Each row is where one point has got to under a steady rotation. How many ticks took it there?
The counts run from 0 to 857.
[-11  16  15 -15 -28  21 -41 -40  -8  -5 -42 -44  15  19   6 -42  -9  12
  -4 -33  13 -22 -22  22 -11 -14  44 -42 -53   2  55  35  -8 -24   3  40] -> 44
[-24 -60 -34   6   0 -56  16  24  17  25   2 -27  -7 -29   3  -9 -26  16
  -7 -72  26   1  13  43 -41  29 -35  29   4 -15  10   4   3  -1  32  39] -> 756
[ -8 -26  20 -47 -14   1 -35  -7 -24 -17 -10 -35  37   4   8 -30 -26  -7
  39 -15   1 -17 -11  32 -18   4   9 -32 -74  12  51  69  -1 -16  17 -17] -> 819
[-39 -29 -33   3 -30  -2 -34 -13 -50  27 -20 -44   7  35  21 -22  18   2
 -30  -3  32 -40   0  43 -51  42  14 -15 -20  -9  17 -24 -37  26 -30  31] -> 450
[  0  49 -24  22  14   7 -29   5  -6 -40  -1 -13  16  38  29 -64   2  21
 -25   9  16   3 -12  -8  -8  -2  23 -42 -80 -14   2   9   2  40  30 -30] -> 666
[ 31 -34 -14 -40 -20 -50   1  39  -1 -35 -13 -25  -2 -30  17 -45  -8  -1
   7   0 -10  19 -21  10  -4  21 -33  25 -64  31   9  15  -4  64  22 -59] -> 652
[-22   1   5 -30  11  -3  -4  -2 -25 -25 -20 -41  23  13  -1 -38 -17  25
  42 -45 -21  21  -6  -6 -33  -7  21 -67 -56 -20  32  71  14 -10   3 -38] -> 292
[ 21  13 -22 -26  26   7 -30   1   6 -45 -33 -21  18  11  37 -34  19  23
  -3  17   0   0  25   1  -3  -5  58 -35 -87   3  31  -5 -16  51   4 -35] -> 668
[-47 -10 -12 -33  42   7 -17   3  30   2  -8 -13 -32  13  39 -32   3  25
  17  19  25  -3  13   3  -2  -5  77 -24 -46 -30  26  10  38  43  50  27] -> 146
[  3  22  11 -10 -14 -11 -55  44  48   8 -17 -46 -22   1 -21 -32 -31  32
   1 -62  35 -17  -4   4  10  -6   0   4 -48  28  64   8   2 -29  32  12] -> 221
[-20   5  -2  -5  28   2   0 -13   9 -17 -15 -36 -46   1  53 -44  16  12
 -16   1 -10  20  -7   9  -4 -19  91 -38 -56 -10  16   7  21  51  39   5] -> 671
[ -5  54  -5 -10 -33   0 -47   4   7  -6 -63 -48 -36  31  -2 -46  18  47
  -6 -37   7  -5 -26 -21  -2 -10  27 -49 -31  10   7 -19  -9  27 -38 -11] -> 458
[  8 -30 -45  -2   4 -54  43   5  17 -38 -34 -32 -10 -20  27 -34  -2  20
 -38  -8  -3  29  17  -8 -16  14   5  10 -40 -18 -16 -14 -20  84  27 -15] -> 517
[-54  -1 -32 -16 -13 -19 -26  22 -12 -41  -6   0  18  34   7 -64 -32   1
 -22  28  64 -48 -33  12  -9  17 -14   3 -48 -25  -3  26   3  28  31 -32] -> 414
[-26 -59 -50 -10  18 -28   5  29 -48 -19  19  -5  21   0  30 -48  12 -16
   2   9  31  11   8  61 -42  25 -19  -6 -31 -16 -24   9  18  45 -17 -33] -> 272
[ -2 -36 -52 -22   7 -45  -3  14  34 -12 -34  -1   1 -25  40 -27   6  21
 -30   7  41 -16  24  43  -4  25  17  34 -33   1 -10 -36 -26  63  28  25] -> 380
[-29 -36 -35 -14 -43 -19 -35  31  -5   3 -35 -29 -16   4 -23 -29  -1  10
 -17   9  52 -25  -5  19  -2  22 -25  27  -9   1   2 -51 -14  43 -32  64] -> 203
[ -2 -47 -49  13 -10 -27  -2  60 -10 -27   4 -27  18 -15 -28 -24 -34   4
  -7 -36  42  25  22  32 -11  17 -70  23 -30  -5  -1 -24  -4  17 -20  39] -> 759
[-12  -5 -22  -4  15   8 -54  61  -6  21   3 -42 -12   1 -13 -13  27  32
  29 -71  24  18  27  30 -33  -2   0 -28 -27  19  37  -7  32 -25 -45   5] -> 79
[-16 -53  -6 -35  31  13 -25  29  24 -28   6 -29 -15 -26   5 -21 -22  -6
  11   5  31   0  24  56  14 -16  52  -2 -62   6  51  10  18  15  27  43] -> 396
[ -8  22 -49   3 -13 -40 -21  34  24  -2 -55 -15   5   8  -8 -25  -5  59
   7 -55  26  18  10 -22 -14  24 -53  -7  -9 -20 -29 -34 -21  42 -29  -7] -> 346
[ -5 -45  -1 -20   2 -22 -25  62 -12  -5  41 -31 -19 -13   5 -37 -10 -16
  12   4  19   1  -4  36 -17  20 -18  33 -68  31  51  18  26  27  47   0] -> 648
[-18 -43 -43  10  13 -48  56   5  -3 -22  -6 -14 -18 -16  39 -50   7   7
 -29  -4  -2  35  -6  13 -35   9   4   4 -18 -33 -36  -3  19  73  36  -2] -> 131
[-37   9  15 -38  17  -7 -26  -3  27  -1 -11   8 -10  -5  21 -48 -25  21
  69 -19  -6  31 -19  10   5  10  15 -40 -60 -21   5  53  45  13  51  11] -> 151
[ -8  25 -51  38  11 -26 -15 -12  30   6 -40 -25  26  19  18 -15  -4  65
 -32 -67  24  -5  28  -2 -34  18   7 -16 -17 -30  -1 -21 -41   9   8  27] -> 350
[-29 -35 -28  28 -14 -40   4  50   2 -11  20 -42 -25 -19   0 -41 -41   1
 -13 -69  37  15 -24  48 -23  19 -60   9 -14  -6  -6   2  10  -1  14  13] -> 232
[ 46 -19   8 -29 -29 -19 -23  22  32 -19 -48 -48 -20 -40 -15 -23 -12  20
   3 -54  -8  13   4  23  14 -19   7  11 -51  47  47  -2 -14   3  -3  30] -> 224
[-60 -10 -34 -10   0  -2   0 -13  -1 -20 -54  -5 -18  18  26 -55  22  17
 -20 -12  44   0 -22  39 -22 -20  43 -52   6 -30 -40  -2  26  24 -32  13] -> 35
[ 23  19 -34  -1  32  19 -30   1  12 -52 -22  -5  46  -1  22 -28 -11  21
  -5  -2   6  28  39   4   2  -8  32 -35 -98 -15  23   8 -20  27  15  22] -> 529
[-27 -30 -29 -33 -34 -28 -25   7  -4  38 -43 -13  -6  12   0 -30  38  21
 -13  14  29 -12   5   6 -37  41  -7  43  -2 -10  -4 -39  -1  57   0  72] -> 728
[-16 -45 -41   1 -18 -52   8  63 -11   4  -9 -29 -15 -11  -2 -37  18  11
 -14 -52  38  13  -6  41 -43  16 -48  28  10  14 -19  -8  23  12 -22  -9] -> 619
[ 18   8 -51  40  -2 -42   2  18  -6 -13 -14 -59  21  20  19 -32  -5  34
 -51 -58  10   6   4   4 -42  24 -34   0 -40  -3   1 -21 -50  33   9 -34] -> 99
[-50  -8 -13 -20 -42 -40 -20  -9 -26  11 -31 -29 -19  21  16 -43 -35  12
  29 -16   8 -25 -46  23 -22  41 -43 -28 -15 -19 -20  26 -14  44   0 -39] -> 831
[ 16 -22  -9   6 -26 -53  22  -9  -4 -11  -8 -29 -18 -21  58 -51 -24  -3
 -16 -18 -15  14 -33  32 -15  32 -17  -1 -61   6 -18   8 -25  62  54 -14] -> 654
[-17  19 -10 -20 -16 -11 -17 -37  17 -27 -60   7  -6  20  51 -67  10  14
 -32  16  29 -32 -34  29  -2  -5  50 -25 -44  -4 -23  13  -6  41  27  -5] -> 419
